Small tables with named rows and columns. After each table, cells are looked up by row and column.

Rim =
	Bagev	Lidov	Lebe	Tisof	Verugek	Kage	Purenu	Zazu	Duze
Giz	5.1	-1.6	-5.8	-0.2	3.7	-3.6	-4.6	-3.2	-1.2
Tum	6.3	-1.5	-7.7	-0.9	1.2	-2.0	-5.1	0.8	-6.1
Kez	0.7	0.3	1.7	-0.2	4.2	-2.2	-2.1	-4.2	-6.0
Loleged	0.9	0.8	-2.3	-1.6	2.4	-3.3	2.3	-3.2	-5.5
Voz	4.8	-1.8	-1.1	-1.8	2.9	-1.7	2.2	-3.2	-4.6
Ripodu	2.6	-1.8	-3.6	-1.9	2.7	-1.6	2.8	-0.5	-5.6

Zazu of Kez is -4.2
Tisof of Tum is -0.9
Lidov of Kez is 0.3
Lebe of Kez is 1.7
Kage of Giz is -3.6
Tisof of Kez is -0.2
Purenu of Loleged is 2.3
Bagev of Voz is 4.8
Verugek of Loleged is 2.4
Lidov of Loleged is 0.8
Verugek of Kez is 4.2
Verugek of Giz is 3.7
Lebe of Voz is -1.1
Purenu of Giz is -4.6
Kage of Tum is -2.0
Kage of Loleged is -3.3
Zazu of Tum is 0.8

Befop =
	Dutatu	Dipe	Tem
Somo	229	62	226
Dumu	218	235	201
Lizem	143	188	143

What is the Dutatu of Somo in Befop?
229
What is the Tem of Lizem in Befop?
143
What is the Tem of Somo in Befop?
226
What is the Dutatu of Lizem in Befop?
143
What is the Dipe of Lizem in Befop?
188
What is the Dipe of Somo in Befop?
62

Kam
|  | Tubofeg | Tep | Gasize | Pek | Poka |
|---|---|---|---|---|---|
| Zilutug | 190 | 142 | 85 | 174 | 31 |
| Ton | 2 | 214 | 30 | 107 | 155 |
| Rozigez | 234 | 159 | 67 | 103 | 74 |
| Zoduze | 20 | 199 | 148 | 64 | 112 |
| Liveku | 193 | 42 | 123 | 199 | 122 |
| Pozegu | 25 | 113 | 132 | 204 | 61 |
| Guroro | 39 | 195 | 34 | 163 | 64 |
| Tipo | 69 | 53 | 81 | 249 | 137 |

Tep of Ton is 214
Tubofeg of Rozigez is 234
Tubofeg of Zilutug is 190
Gasize of Ton is 30
Pek of Pozegu is 204
Tubofeg of Ton is 2

Table Dov
           Bir    Dit   Beki    Dol
Nisob    88518  24719  42510   2746
Tiz      57350  31203  73509  58527
Gon      81343  31060  79262   2069
Konopir  68770  28461  11280  45401
Leno     87659  14377  57017  27057
Biludol  85406  13532  45812  22345
Tize      5424  79470  30413  75129

Tize, Dit => 79470
Tize, Dol => 75129
Nisob, Dol => 2746
Leno, Beki => 57017
Tiz, Beki => 73509
Biludol, Dit => 13532
Konopir, Dol => 45401
Konopir, Beki => 11280
Biludol, Bir => 85406
Konopir, Dit => 28461
Tize, Beki => 30413
Konopir, Bir => 68770
Biludol, Dol => 22345
Gon, Dit => 31060
Tiz, Bir => 57350

Duv:
|  | Pegu | Dokuzuk | Bag | Ger | Fopi | Debeb | Rezago | Dur | Roka | Nizegag |
|---|---|---|---|---|---|---|---|---|---|---|
| Bugavo | 54.8 | 29.9 | 28.7 | 49.1 | 56.3 | 31.8 | 78.1 | 71.3 | 38.2 | 47.3 |
| Gibebu | 29.8 | 25.1 | 47.3 | 47.3 | 53.9 | 58.7 | 61.7 | 34.6 | 44.4 | 73.3 |
| Tovano | 73.0 | 55.7 | 24.7 | 36.8 | 36.4 | 69.6 | 78.7 | 72.4 | 72.5 | 69.7 |
| Dom | 70.8 | 70.8 | 45.2 | 58.6 | 55.2 | 63.0 | 57.1 | 33.3 | 47.1 | 26.9 |
| Bul | 25.3 | 44.3 | 69.8 | 30.1 | 74.2 | 47.0 | 77.1 | 69.0 | 38.6 | 32.8 |
| Tipeze | 56.7 | 72.3 | 43.8 | 47.8 | 40.5 | 27.9 | 22.6 | 72.5 | 81.7 | 72.2 |
| Tila | 36.2 | 59.5 | 25.7 | 66.1 | 48.1 | 39.4 | 42.6 | 33.4 | 65.1 | 27.7 |
| Gosi | 44.9 | 62.8 | 42.6 | 73.6 | 73.3 | 52.4 | 64.8 | 63.9 | 66.5 | 41.9 |
| Dete | 35.0 | 76.4 | 81.1 | 50.0 | 44.3 | 25.8 | 60.5 | 63.3 | 79.9 | 60.3 |

Ger of Gosi is 73.6
Roka of Tila is 65.1
Pegu of Dom is 70.8
Rezago of Gibebu is 61.7
Dokuzuk of Gibebu is 25.1
Dur of Tila is 33.4
Roka of Dom is 47.1
Rezago of Bugavo is 78.1
Dokuzuk of Bugavo is 29.9
Bag of Bul is 69.8
Rezago of Dete is 60.5
Which row has the largest Nizegag? Gibebu

